Each row of D is roughly a mix of the hidden directions of one of 3 groups.
D, 84 rows:
[[ -9 -14 -23  25 -36   7 -28  16  -3   5 -43]
 [  4 -21 -17   5  38  -3  21 -43  29 -13  16]
 [ 17   8   7  27 -24  -4 -16  35 -42 -13 -22]
 [ 50   0  -5 -13  38  11  13 -12  23 -17  16]
 [ 16   7  36 -31  -2  -9  17  -8 -36 -15  33]
 [ 52  10  22 -18 -36   8  13  24  -2  -1  -3]
 [ 17  25  -6 -18 -41  15  -4  46  14  13   3]
 [-18   2  11 -10 -24  28 -29  39 -23  -9 -29]
 [ -9   1  20  -7 -43 -25  22  -8  12  19  40]
 [ 54  16  18 -17  -8  33  -6  24  -1 -12   5]
 [-25 -11  -6  23  10   2  -6 -13 -42 -12 -47]
 [ -5 -11 -32  20  34   9  -1  -2  41  14 -32]
 [-22  32  19   4 -40  -5 -13  33 -17  16  19]
 [ 39   7 -20 -10  31  26 -15  18  11 -13 -34]
 [ 19  23  -1 -19  48  23 -12  20  25   6 -19]
 [-19 -14 -12  34  19 -15  13 -52  -2 -16  -9]
 [ 25 -24 -33  29 -30  10 -20   6  11 -10 -30]
 [-39 -23  23  -7  -7 -20  20   3 -33  17 -27]
 [ 12  37  23 -27  31   8   6   7  10  -1  41]
 [-41 -17  -6  38  -2 -14 -14   5 -29  11 -29]
 [  7  14 -16 -21 -14   9  22 -16  50   0  34]
 [ -4   2 -23  40 -27  -4  -8  34  18  28 -20]
 [ 13   4 -31  45   2   3 -17  -9 -18 -25 -34]
 [ 34  20  -2 -32  -8   4  16  10  36   9  36]
 [-16  -4 -15  44 -31 -29   5  26 -13  10  22]
 [-42   1 -13  12  27  -4   4  10  21  34 -34]
 [  1  -1   0  45 -11 -12  -9   3 -43 -21 -32]
 [ 16   4  21 -57  14  32  -9   8  16  -7   7]
 [ 15 -30 -16 -11  34   9   1 -16   6  -9 -50]
 [ 10  12  -8 -33  31  39 -13 -23  23 -12 -21]
 [ 27   5 -14 -29  39  28 -12  10  26  -6 -23]
 [ 11 -20   8   8  45 -29  15 -35  -4   2  28]
 [ 49  18  -3  -8  -8 -10  23   1  23  -6  40]
 [ 16  -9 -20   7  37   6   7  17  25  21 -45]
 [-17   1 -15 -11 -13 -27  15 -28  48  18  21]
 [ 46  31  -1   5 -33   3   0  34 -10  -7 -13]
 [ 24  10   3  12 -38  -6  -3  46 -16 -13  28]
 [-39  -5 -10  27 -25  -2 -18  27 -21  17 -29]
 [-28 -28 -23  27 -14  -8  -5   1   2  16 -48]
 [ -4  -1  14   4 -40 -11   3 -19 -20 -20  50]
 [  2   6 -28   3  35  27 -21 -21   4 -21 -38]
 [-24 -21 -19  40 -48 -16  -2  -1  -1   9  -5]
 [-26 -14  -2  22  10 -25 -10  23 -24  45 -18]
 [ 30  11  23 -26  27  -4  28 -11  -4  -9  41]
 [ 21  -8   0  27   5   3  -9  38 -43 -11 -30]
 [ -8 -10 -42  13  33 -11  -7  -7  14  -3 -44]
 [ 31   4 -17   4  37  28 -21  22  -5 -17 -32]
 [ 16   5  -2  18  -9   8  11 -38   0 -58   6]
 [-17  -6   8  14  -9   2 -27  36 -41   8 -35]
 [ 48   9   5  -7   8 -10  22 -17  15 -21  41]
 [  7   9   9  39  -1  17 -24  17 -35 -20  35]
 [  1  11 -25 -15   2  -6   2 -33  57   5  16]
 [  5 -19  30 -30  14   4 -18  32 -19  -8  38]
 [ 51 -17  12 -26   2   4   9 -14 -25 -31   2]
 [  9   3  28 -34 -37 -11  26  -2  20  20  26]
 [-43 -14  21 -33   9 -14  17  -6  13  27  23]
 [ 31   6  -8  14  24 -20  29 -49  14  -7   5]
 [-24 -17  -5  13  32  -4   8 -54   3  -8 -20]
 [-44  -9  24 -17  -3 -19  14 -30 -31  -5  17]
 [-21  -7  21 -18  32  33 -11  -1 -36  -7 -28]
 [ 28  23  18 -40  43  19  -5  10   2  -9  -1]
 [  0 -15 -26  12   6  15 -22  11  14   6 -59]
 [-46 -27 -15  20 -30  -8 -14 -19 -10  -2 -24]
 [ -6 -26 -31  32 -10   0  -6   8  14  14 -48]
 [ -2   8 -18  55 -24  -8 -11 -20 -24 -22  -2]
 [ -3  -1  36 -32 -36 -11  26   1   7  22  26]
 [ 17 -13 -11  -3  14  10  -7  23  -3  12 -64]
 [-40 -22 -15  20 -19 -11  -6   2  -9  18 -45]
 [-30  11 -14 -19 -39  24  -7  30  27  16  -3]
 [-32  -6  -8  24  -1   8 -12 -18 -18  -6 -55]
 [ 36   0  23 -37  13  28   2  34  -6   0 -18]
 [ -3   0 -41  19  48   6 -26   1  20 -11  -5]
 [ 56  26  -4  -3 -11 -12  22   9  16   1  27]
 [ 29 -11  24   9  31  -8  -9 -10 -43 -28 -14]
 [ 19 -36 -15  13  14 -15  31   3  -1  18 -44]
 [ -7  -5  -6 -12  59   1  17  -2  18  19 -32]
 [  4  -4  23  -6  18  32 -12  17 -48 -13 -29]
 [ -1  -2 -25  24  34  17 -23  -2 -21 -21 -40]
 [-57 -16   3  25   4 -21   1 -15 -29   6   3]
 [  7   8   8 -56   7  30  -3   3  34   8  11]
 [ 12 -35 -12  22 -23 -18  19  11 -19  16 -42]
 [-19  15 -10  19  22  29 -30 -30   0 -21  31]
 [-40   0  22   8   1  -1  -5  -4 -11   7  57]
 [-29 -19   3  36  10 -12 -15  -4 -39   0 -33]]
Here is one row of each group, with its name. Which group are the others in?
[-21  14  18  11 -20 -23  24  -4  -8  12  53]	(96)
[-17   1 -29  13  40  19 -24 -24  -3 -18 -31]	(52)
[-12  -4 -15  -3  27 -10  23 -49  35  17   5]	(76)

[ 29  15  20 -42  44  13   6  -5  -3 -14   9]	(96)
[ -8   3   2  30  29  25 -31  15 -36 -20  18]	(52)
[-33   0 -22  48 -32  -8  -1  -2 -12  -6 -23]	(76)
[ 14   1  17  12 -19 -29  41   9 -14  16  40]	(96)
[ 46  27  -4  -6  22  22 -12  28  27   0   4]	(96)
[ 46  25  11 -32  12  19  -2   3   2   4 -36]	(76)
[-21  13  -2 -33 -16  35 -17  21  16  18 -35]	(76)
[ 59  11  22 -15  16   4   0   0 -17 -29   4]	(76)
[ 10 -23 -28  15  -1  12 -13 -42  26 -33  15]	(96)
